In the data rows, 128 means zero.
Here are some points, each followed by its number:
tensor([128, 136, 107, 142, 123,  90, 114, 113, 108, 184,  81, 189,  59, 122, 133,  97,  76,  48,
        113, 120,  91, 143, 111, 150]) 0
tensor([132, 194,  81, 176, 120,  92, 109, 139, 112, 157,  92, 193,  27, 104, 119, 177, 153, 176,
        100, 147, 105,  84, 105, 138]) 1
tensor([119, 114, 161,  86, 138, 177,  94,  93, 119, 126, 218, 125,  66, 139, 144, 111,  54,  76,
        110, 119, 179, 165, 174,  92]) 2
tensor([116, 144, 155, 137, 134, 117, 164, 154, 123, 113,  75, 114,  71,  91, 133,  90, 161, 163,
        162, 172, 116,  95,  92, 151]) 3
tensor([129, 122, 114, 136, 121, 158, 100,  89, 118,  99, 238, 101,  80,  48, 105, 119,  65,  48,
        113, 116,  91, 114, 119, 139]) 4
tensor([119, 196, 121, 111, 103,  87, 159, 185, 112, 117,  83, 110,  66,  66,  75, 133, 157, 149,
        139,  90,  94, 142, 104, 141]) 5
tensor([148,  84, 169,  86, 147, 108, 125, 177, 104, 142,  83, 156,  91,  71, 172, 136, 156, 163,
        160, 169, 186, 150, 167,  95]) 6
tensor([128, 137, 132,  90, 115, 106, 141, 128, 149, 115, 129,  99, 223,  76,   0, 131,  69,  53,
        114, 105, 183, 144, 174,  98]) 7
tensor([138, 133, 118, 118, 121, 114, 144, 117, 149, 116, 103, 103, 228,  86, 162, 133,  94, 128,
        152, 141,  99, 124, 112, 146]) 8
tensor([152,  19,  36,  99,  86, 152,  85, 105, 115, 115, 250, 122,  65, 123, 100, 100, 151, 160,
        114, 141, 175, 160, 166,  86]) 9
tensor([139,  78, 139, 163, 125, 150, 102, 101, 126, 110, 231, 112, 101, 129, 129,  97, 164, 164,
        144, 165, 118,  94,  91, 138]) 10
tensor([117, 186, 108, 139, 141, 108, 159, 177, 133, 122,  76, 110, 100,  99, 172, 121, 153, 138,
        126, 116,  97, 111, 113, 151]) 11
tensor([135, 123, 141, 133, 144, 126, 150, 155, 133, 126,  95, 113, 153, 129, 124,  99, 165, 165,
        171, 162, 115,  87,  93, 141]) 12
tensor([127,  84, 160, 137, 102, 131, 123,  87, 159, 100, 141, 111, 215,  50,  55, 138, 160, 160,
        102, 143,  92, 139, 130, 152]) 13
tensor([142,  93, 113, 103, 158, 129, 168, 129, 141, 105, 101, 110, 204, 115, 173, 127,  97, 129,
        148, 139, 186, 148, 184,  91]) 14
tensor([143,  87, 120, 144, 121, 130, 175, 133, 146, 115,  92, 122, 177, 119, 126,  88,  56,  47,
        123, 121, 108,  93,  99, 154]) 15
tensor([131, 193, 123, 169, 128, 186,  87,  99, 126, 170, 197, 124,  55, 111, 132,  93,  94, 130,
        148, 117,  99,  91,  95, 148]) 16
tensor([127, 145, 103, 127, 128, 108, 152, 135, 136, 117, 105, 104, 215, 120, 121, 169, 177, 130,
        144,  90, 187, 152, 178,  92]) 17
tensor([133,  75, 112, 130, 143, 177, 103, 109, 112, 128, 234, 109,  84, 152, 140, 185, 102, 136,
        155, 130,  97, 146, 106, 154]) 18
tensor([113, 172, 141, 137, 115, 134, 109,  97, 168, 110, 122, 102, 255,  84, 118, 128, 168, 123,
        145,  69, 110,  87,  95, 135]) 19
tensor([129, 132, 120, 101, 146, 131, 131, 106, 154, 100, 109, 105, 230, 108, 134, 174, 157, 150,
        140,  90, 187, 155, 176,  84]) 20
tensor([130, 105,  94, 116,  69, 112, 121,  97, 129, 108, 172,  92, 148, 127, 143,  85, 162, 174,
        162, 165,  91, 135, 117, 152]) 21
tensor([ 95, 243, 105, 222, 133, 118, 168, 151, 130, 103,  91, 116, 151, 119, 140, 173, 165, 178,
        144, 183, 103,  99,  98, 128]) 22
tensor([134, 133, 216, 102, 135, 154,  99, 102, 117, 104, 215, 111,  92, 108, 108,  77,  70,  59,
         99, 117,  79, 124, 119, 139]) 23
tensor([116, 179, 125, 149, 120, 109, 168, 137, 131, 109,  77, 112, 255, 128, 142, 180, 156, 149,
        132,  79, 123,  82,  90, 145]) 24
tensor([122, 107, 142, 128,  98, 131,  99, 100, 131, 101, 199, 122, 169, 118, 121,  92, 153, 164,
         99, 148,  86, 130, 110, 138]) 25
tensor([148,  45,  92, 102, 126,  58,  98, 110,  85, 210,  84, 180,  80, 118, 138, 190,  93, 145,
        155, 145, 202, 168, 153,  83]) 26
tensor([124, 134, 158, 145,  71, 135, 112, 100, 103, 133, 209, 120,  45, 173, 124, 159, 166, 155,
        154, 164,  92, 118, 104, 146]) 27
tensor([148,  42, 150, 122, 146, 155, 120, 102, 167, 108, 151, 115, 253, 131, 122, 101, 158, 171,
        150, 150,  84, 140, 120, 155]) 28
tensor([119, 115, 133, 112, 228, 132, 121, 165, 119, 138,  85, 153,  46, 158, 124, 139, 165, 167,
        150, 164, 178, 164, 177,  90]) 29
tensor([128, 104, 161, 131, 141, 149, 116, 105, 153, 106, 163, 113, 230, 105, 127, 183,  63,  65,
        107, 129, 110, 104,  97, 141]) 30
tensor([116, 159, 106, 184, 126, 143,  99, 101, 109, 111, 235, 106,  31, 118, 119,  78, 147, 157,
        111, 137, 112,  71,  98, 136]) 31
tensor([120, 129, 102, 144, 140, 100, 135, 160, 105, 147,  76, 171,  48, 138, 136, 148, 172, 137,
        131,  96,  96, 138, 116, 164]) 32
tensor([147, 112, 213, 154, 126, 109, 146, 177, 121, 127,  88, 138,  10, 202, 146, 128, 164, 142,
        134,  96,  94, 101, 100, 148]) 33
tensor([146, 108, 162, 132, 117, 123, 142, 120, 158, 110, 121, 111, 253, 113, 141, 175, 102, 129,
        144, 135, 118,  95,  85, 148]) 34
tensor([107, 193, 120, 172, 143, 136, 151, 126, 149, 101,  89, 114, 189, 121, 133, 166, 106, 133,
        136, 140, 110,  92,  95, 145]) 35
tensor([108, 121,  98, 126,  94, 121, 159, 127, 143, 103,  92, 119, 239,  53, 164, 145,  71,  56,
        106, 127, 181, 163, 167,  97]) 36
tensor([ 95, 242, 138,  57, 155, 101, 133, 185,  96, 130,  81, 140,  68, 141, 117, 174, 174, 166,
        155, 164, 188, 154, 175,  85]) 37
tensor([121, 137, 167, 146, 113, 131, 105,  95, 143, 109, 195, 101, 155, 193, 141, 124, 108, 127,
        127, 129, 104,  89, 104, 143]) 38
tensor([151, 120, 194, 177, 124, 110, 169, 193, 126, 110,  95, 133,  39, 151, 158, 134,  87,  44,
         88, 135, 101, 101, 101, 141]) 39
tensor([133,  91, 144, 104, 248, 108, 104, 108, 105, 211,  77, 177,  15, 238, 160, 128,  64,  48,
        117, 126, 181, 144, 171,  84]) 40
tensor([140, 141, 211, 134, 159, 161, 109, 104, 122, 106, 231, 112, 104, 101, 102, 172, 101, 129,
        144, 125, 115,  93, 101, 145]) 41
tensor([132,  16,  51, 127,  87, 146,  95,  97, 113, 114, 232, 112,  50, 127, 136, 171, 158, 141,
        143,  91, 178, 150, 166,  98]) 42
tensor([117, 154,  98, 136,  60, 127, 114, 100, 147, 101, 203, 115, 142,  98, 128, 177, 154, 168,
        101, 162,  91, 150, 122, 145]) 43
tensor([117, 207,  97, 124, 112, 153, 104,  94, 126, 115, 245, 106,  75, 155, 137, 127,  69,  41,
        122, 115, 172, 153, 172,  98]) 44
tensor([150,  87, 142,  71, 112, 108, 154, 135, 146, 108, 114, 103, 248, 115, 129, 126,  74,  48,
        112, 125, 181, 155, 172,  85]) 45
tensor([146, 118, 170, 103, 108, 161, 101, 107, 118, 121, 251, 122,  81,  97, 107, 177,  59,  47,
        121, 115, 181, 162, 165, 101]) 46
tensor([114, 255,  36, 111, 122, 165,  95,  98, 119, 112, 245, 111,  55, 129, 165, 104, 160, 144,
        141,  92, 182, 161, 170,  94]) 47
tensor([117, 175, 130, 131, 118, 125, 164, 145, 124, 112,  82, 119, 184, 119, 135, 102, 106, 139,
        135, 141,  86, 144, 122, 150]) 48
tensor([128, 184, 158, 116, 115, 119, 158, 167, 142, 113, 107, 117, 118, 106, 168, 137, 104, 135,
        154, 148, 110, 104,  97, 144]) 49
tensor([120, 148, 142, 148,  71, 133, 103, 116, 114, 103, 250, 119,  53, 100, 100, 190,  68,  64,
        106, 136, 119, 100,  82, 147]) 50
tensor([110, 131,  86, 138, 144, 144,  97, 108, 131, 113, 176, 100, 134, 128, 135,  99, 159, 164,
        105, 142, 189, 155, 167,  93]) 51
tensor([130, 240,  62,  97, 145, 127, 169, 132, 150, 105,  95, 103, 252, 117, 136,  98,  63,  48,
        115, 120, 195, 151, 173,  86]) 52
tensor([150,  21,  82, 161, 110, 120, 163, 142, 140, 109,  86, 107, 220, 120, 148,  95,  65,  58,
        121, 121, 117,  95,  90, 149]) 53
tensor([162,   0,  48,  64, 138,  85, 108, 111, 111, 193,  90, 184,  29, 204, 156, 146, 157, 162,
        107, 152, 182, 160, 176,  94]) 54
tensor([114, 128, 118, 107, 169, 123, 159, 174, 117, 102,  87, 127,  75, 141, 127, 100, 160, 170,
         88, 145, 175, 158, 179,  89]) 55
tensor([129, 124, 154, 133, 217, 142, 149, 169, 113, 119,  81, 129,  91,  96, 145,  91, 157, 129,
        149,  93,  93, 133, 114, 151]) 56
New points follow, each followed by the number of its nearest point above.
tensor([134,  94,  79, 150, 181, 128, 169, 190, 115, 108,  93, 125, 138, 190, 122, 136,  73,  48,
        109, 128,  96, 137, 114, 149]) 15
tensor([167,  18, 198, 149, 151, 127, 133, 165, 117, 115,  91, 120,  69, 140, 104, 182, 151, 162,
        143,  90, 104,  89,  89, 139]) 33
tensor([140, 110, 196, 133, 103, 202,  89,  83, 126, 228,  87, 179,  45, 160,  64, 135,  62,  36,
        128, 125, 102,  83,  98, 150]) 0
tensor([128, 134, 163, 127,  46, 124, 101, 110, 115, 114, 255, 111,  42, 186, 135, 179, 162, 162,
        101, 151,  94, 142, 122, 145]) 27
tensor([119, 221, 147,  96, 164, 154, 120, 111, 147, 103, 156, 107, 245, 121, 110,  97,  66,  56,
        126, 128, 193, 162, 160,  92]) 52
tensor([153,  52, 129,  77, 172, 118, 162, 182, 115, 120,  86, 124,  78, 116, 163, 131,  91, 138,
        151, 134, 183, 155, 176,  89]) 6
tensor([135, 115, 144, 114,  99, 201,  99, 104, 103, 208,  83, 187,  48, 154, 119, 199, 103, 148,
        130, 142,  97, 141, 122, 153]) 32
tensor([147,  43, 133, 165, 116, 226, 117,  95, 116, 196,  94, 181,  38, 129, 101,  96, 165, 132,
        140,  93, 111, 100, 105, 155]) 32
tensor([109, 191, 173, 128, 106, 107, 169, 164, 129, 105,  77, 125, 146, 142, 113,  86, 170, 164,
        137, 166, 176, 150, 173,  81]) 55
tensor([104, 188, 125, 165, 106, 160, 106,  91,  96, 134, 193, 118,  36, 234,  74, 133, 167, 153,
        106, 155, 111,  90,  87, 140]) 27
tensor([131, 120, 170, 124, 117, 121, 181, 130, 149, 107,  94, 103, 183,  92, 130,  86, 170, 143,
        110, 144, 105,  88, 101, 154]) 12
tensor([137, 230,  44,  45, 109,  50, 111, 107,  95, 222,  86, 156,  25, 149, 107, 143, 101, 148,
        133, 139, 186, 159, 174,  87]) 37
tensor([132, 138, 105, 125, 161,  89,  98, 111, 111, 216,  87, 184,  51, 117, 140, 173,  71,  41,
        109, 105,  89, 130, 110, 145]) 0
tensor([124, 139, 105, 110, 167, 134, 166, 160, 130, 115,  91, 116, 145, 157, 122, 139, 153, 166,
        110, 144, 171, 170, 180,  91]) 55
tensor([132, 127, 117, 108, 190, 140, 165, 181, 125, 111,  86, 122,  78, 124, 141, 138, 162, 164,
        106, 139, 177, 159, 177, 100]) 55
tensor([144, 112, 190, 148, 125, 136, 136, 116, 142, 106, 130, 111, 253, 136, 217, 141, 159, 161,
        112, 141, 117,  97,  90, 158]) 34
tensor([135,  61, 102, 133, 128, 255, 146, 132, 153, 111,  98, 115, 247, 117, 137,  99, 160, 160,
        106, 136,  88, 141, 118, 146]) 28
tensor([144,  50, 108, 112, 139,  83,  95, 125, 105, 218,  94, 192,  72, 170,  50, 154, 118, 132,
        137, 134, 179, 169, 169,  94]) 26
tensor([123, 153, 120, 129, 144, 139, 110,  99, 139, 101, 170, 113, 149, 125, 101,  91, 155, 158,
        104, 156, 184, 146, 167,  82]) 51
tensor([132, 151, 148,  98, 103, 159,  98, 109, 104, 131, 231, 115,  86, 120, 122, 114, 164, 176,
        160, 163, 198, 159, 168,  94]) 51
tensor([130, 159, 114, 141, 148, 106, 127, 153, 112, 166,  85, 188,  47, 100, 147, 182,  74,  42,
        111, 120,  91, 134, 115, 156]) 0
tensor([141,  88, 186, 141, 127, 106, 100, 100, 124, 193,  79, 202,  39, 128, 124,  88, 111, 106,
        150, 132,  89,  98,  85, 157]) 0
tensor([155,  91, 146, 186, 122, 158, 111, 114, 126, 118, 244, 111,  98, 129, 120, 100, 167, 137,
        140,  76, 113, 103,  99, 142]) 10
tensor([119, 132, 113, 128, 125, 137, 115, 101, 143, 122, 153, 107, 249, 127, 116, 170,  65,  42,
        124, 117,  93, 128, 116, 153]) 30
tensor([123, 161, 152, 140, 103, 103, 149, 180, 116, 102,  84, 126,  55, 116, 139,  87,  70,  66,
         92, 119,  99, 100, 104, 134]) 39
tensor([132,  99, 136, 148, 199, 155, 159, 126, 140, 104,  91, 116, 182, 130, 114,  93, 102, 127,
        146, 153, 120,  85,  78, 147]) 12
tensor([139, 108, 166, 144, 101, 184, 105,  96, 105, 223,  75, 162,  80, 136, 147, 140,  64,  37,
        132, 116, 121,  80,  86, 156]) 0
tensor([124, 129, 138, 104, 170, 107,  92, 139,  99, 169,  93, 189,  35, 143,  97, 201, 162, 183,
        161, 173, 198, 159, 170,  98]) 29
tensor([138,  32,  63, 142, 155,  88, 113, 129, 108, 176,  83, 174,  26, 129, 130, 180, 166, 155,
        130,  92,  94, 140, 116, 141]) 32
tensor([124, 128, 149, 140, 122,  78, 102, 108, 105, 190,  78, 178,  22, 113, 144, 143,  74,  56,
        116, 127, 116,  90,  99, 145]) 0
tensor([135, 148, 132, 158, 143, 133, 141, 121, 166, 121, 112, 109, 222, 137, 123,  84, 157, 136,
        132,  78, 103,  86, 107, 145]) 19
tensor([132, 105, 101, 106, 116, 139,  99, 105, 125, 101, 177, 118, 185, 158, 144, 102, 160, 154,
        121,  87, 180, 161, 164,  81]) 51
